The rows of A fall into several groups, and each row is roughly a mix of its group's hidden directions.
A (77 x 10):
27, -31, 19, -1, -8, 38, -5, -20, -13, 38
15, 12, 56, 4, 17, 19, 14, 20, 27, -3
35, 29, 40, 0, 19, 21, -7, 7, 6, 31
17, -12, 11, -18, 2, 42, -9, -23, 0, 48
-25, -23, 20, 31, 3, -43, 24, -7, -18, -14
35, 26, 40, -12, -15, 0, -4, -20, -32, -17
12, 0, -16, -8, -18, 20, -3, 60, 15, 24
-36, -20, 22, 5, 19, 2, -50, 12, 16, -8
3, -3, -10, 12, -2, -21, 10, -66, -18, 4
-38, -6, -28, 6, -14, -5, -35, -2, -23, -35
-42, -12, 14, -1, 20, -8, -37, 0, -7, -40
30, -40, 20, 5, 27, -7, 8, 30, -17, -24
-2, -41, -10, 12, 4, -4, -27, 34, -24, -34
-22, -17, -1, 42, -13, -39, 12, 32, -13, 1
-17, -7, 3, -43, -21, 15, 44, 23, -6, 13
-11, -17, -51, 11, -10, -37, -2, -9, -6, -28
6, 6, 13, -9, -18, -9, 41, 7, -35, -43
16, 55, 11, 31, 10, -12, 9, 9, 29, 1
12, -47, 7, 21, 19, -23, -13, -38, -12, 10
-17, -44, 15, -19, -10, 23, -31, -25, -21, -4
28, 1, -9, -1, -13, 12, 24, 49, -20, -32
44, -1, -14, -36, -5, -13, -12, -7, -25, 32
-28, -25, 35, -31, -17, 38, -2, -9, -10, 3
2, -25, 19, -49, -18, 22, 11, -1, -34, 8
42, -3, -18, -1, -23, 37, -23, 30, 5, 11
3, 30, -18, 3, -40, 30, 2, 41, 8, 1
36, 4, -24, 12, -19, 4, -13, 52, 15, 5
-11, 56, -10, -18, -25, 18, 22, 15, 8, -7
-34, 3, -5, -2, -21, 31, -18, -19, -37, -29
-42, 17, -30, 8, -23, 16, -21, 31, -15, 9
29, 20, -14, -27, -10, 41, -24, -5, 4, -31
-41, -10, -39, -19, 4, -23, -31, -16, -10, 4
-1, 46, 16, -11, -3, 5, 31, -34, 22, 20
-28, -46, -9, -1, 17, 21, 28, 30, -6, -4
6, 7, -22, -3, -16, 33, -21, 29, 6, 47
29, 16, 18, 24, 1, -17, -20, -26, -25, -39
-13, 2, -48, -2, -35, 10, -24, 32, -3, 13
-41, 5, -13, 16, -25, 3, -11, 8, -33, -38
-9, -3, -26, 33, -41, 12, -26, -3, -22, -26
42, 2, -30, 9, 33, -18, 0, 21, 0, 31
17, -10, -47, -4, -20, -5, 14, 27, -35, -18
-35, 15, -42, -10, -29, 8, -30, 20, 3, 7
-45, 36, -10, -13, -7, -4, -8, -28, -9, -31
23, 54, 41, 8, -6, 0, 11, -3, 4, -11
14, 19, -28, -15, -21, 46, -31, 21, 1, 5
-46, 2, -8, 2, -3, 12, 34, 28, 35, 7
38, 0, 4, -22, 17, -4, 48, 29, -9, -3
6, -22, 4, -26, -20, -5, 23, -3, -47, -34
38, 20, 1, 24, -38, 27, 27, 13, 0, 2
9, 2, -15, 44, 19, -25, 12, 7, -11, -45
12, 2, 10, 6, 25, -54, 27, 6, 26, -18
-30, -12, 5, 9, 4, 11, 49, 32, 0, -28
-17, 6, 16, -8, 18, -24, 16, -35, -5, -50
-6, -46, -46, -12, 11, -8, 14, 21, -14, 8
14, 47, 28, 2, 1, 9, -14, -4, 31, 32
-8, 17, -31, 0, -17, 21, -21, 39, 8, 38
-20, -28, 29, 19, 15, -31, 26, -21, -8, 28
48, -13, 15, -7, 19, -5, 44, 20, -7, 1
6, 21, -2, -28, 6, 15, -9, -27, -2, -57
5, -24, 30, 39, 4, -2, -15, -32, -15, -32
-8, 10, 9, 20, 0, -8, 45, 19, -12, -48
-17, 42, 29, 7, -7, 10, 7, -45, 19, -1
23, -7, 33, 2, 22, 26, -42, -16, -4, 25
-7, 13, -31, 16, -18, -3, -12, 55, 9, 23
-29, 36, -1, -4, -9, -3, -3, -54, 13, 15
-50, -13, 19, 5, 4, -1, 8, -38, -29, 10
0, -27, 2, 13, 21, 16, -55, -21, 7, 21
31, -24, -2, -21, 3, -6, 24, 10, -51, -15
-39, 22, 1, -17, 31, -25, 15, -14, 21, 28
-15, 28, -29, 12, -48, 25, -18, 17, 7, 6
-7, -49, 1, -33, 1, 24, 15, 15, -28, 8
43, 45, -9, 5, -7, -35, -10, -15, -1, 1
-23, -19, -43, 15, 6, -12, -33, -11, 29, 19
-41, -25, 19, 28, -1, -23, 18, -12, -24, 23
-41, 27, 4, 12, -18, 10, -31, -35, 18, 4
-7, -33, 17, 39, -4, -35, 22, 13, -12, 22
3, 4, -27, 14, -24, 15, -17, 49, 2, 32
One row of each group comes first, with its name. Which group is each row after those in?
11, -36, -16, 32, -12, -9, -23, -35, -6, 28 | X
10, -40, 19, 37, -20, -10, 9, 1, -32, -22 | U
-36, 6, 10, 34, 14, 14, 27, 24, 31, -18 | H

-1, 8, -16, 10, -12, -10, 16, -29, -39, -47 | X
-14, 15, -20, 19, -25, -6, -5, -56, -18, -11 | X
-28, 36, 1, 21, -37, 26, -22, -10, 9, -17 | X
8, 4, -15, 17, 1, -27, 7, 47, 26, 36 | U
50, -2, -17, 5, -23, 22, -17, 37, 8, -5 | U
23, -3, 40, 31, 4, 1, 14, -46, -2, -8 | X
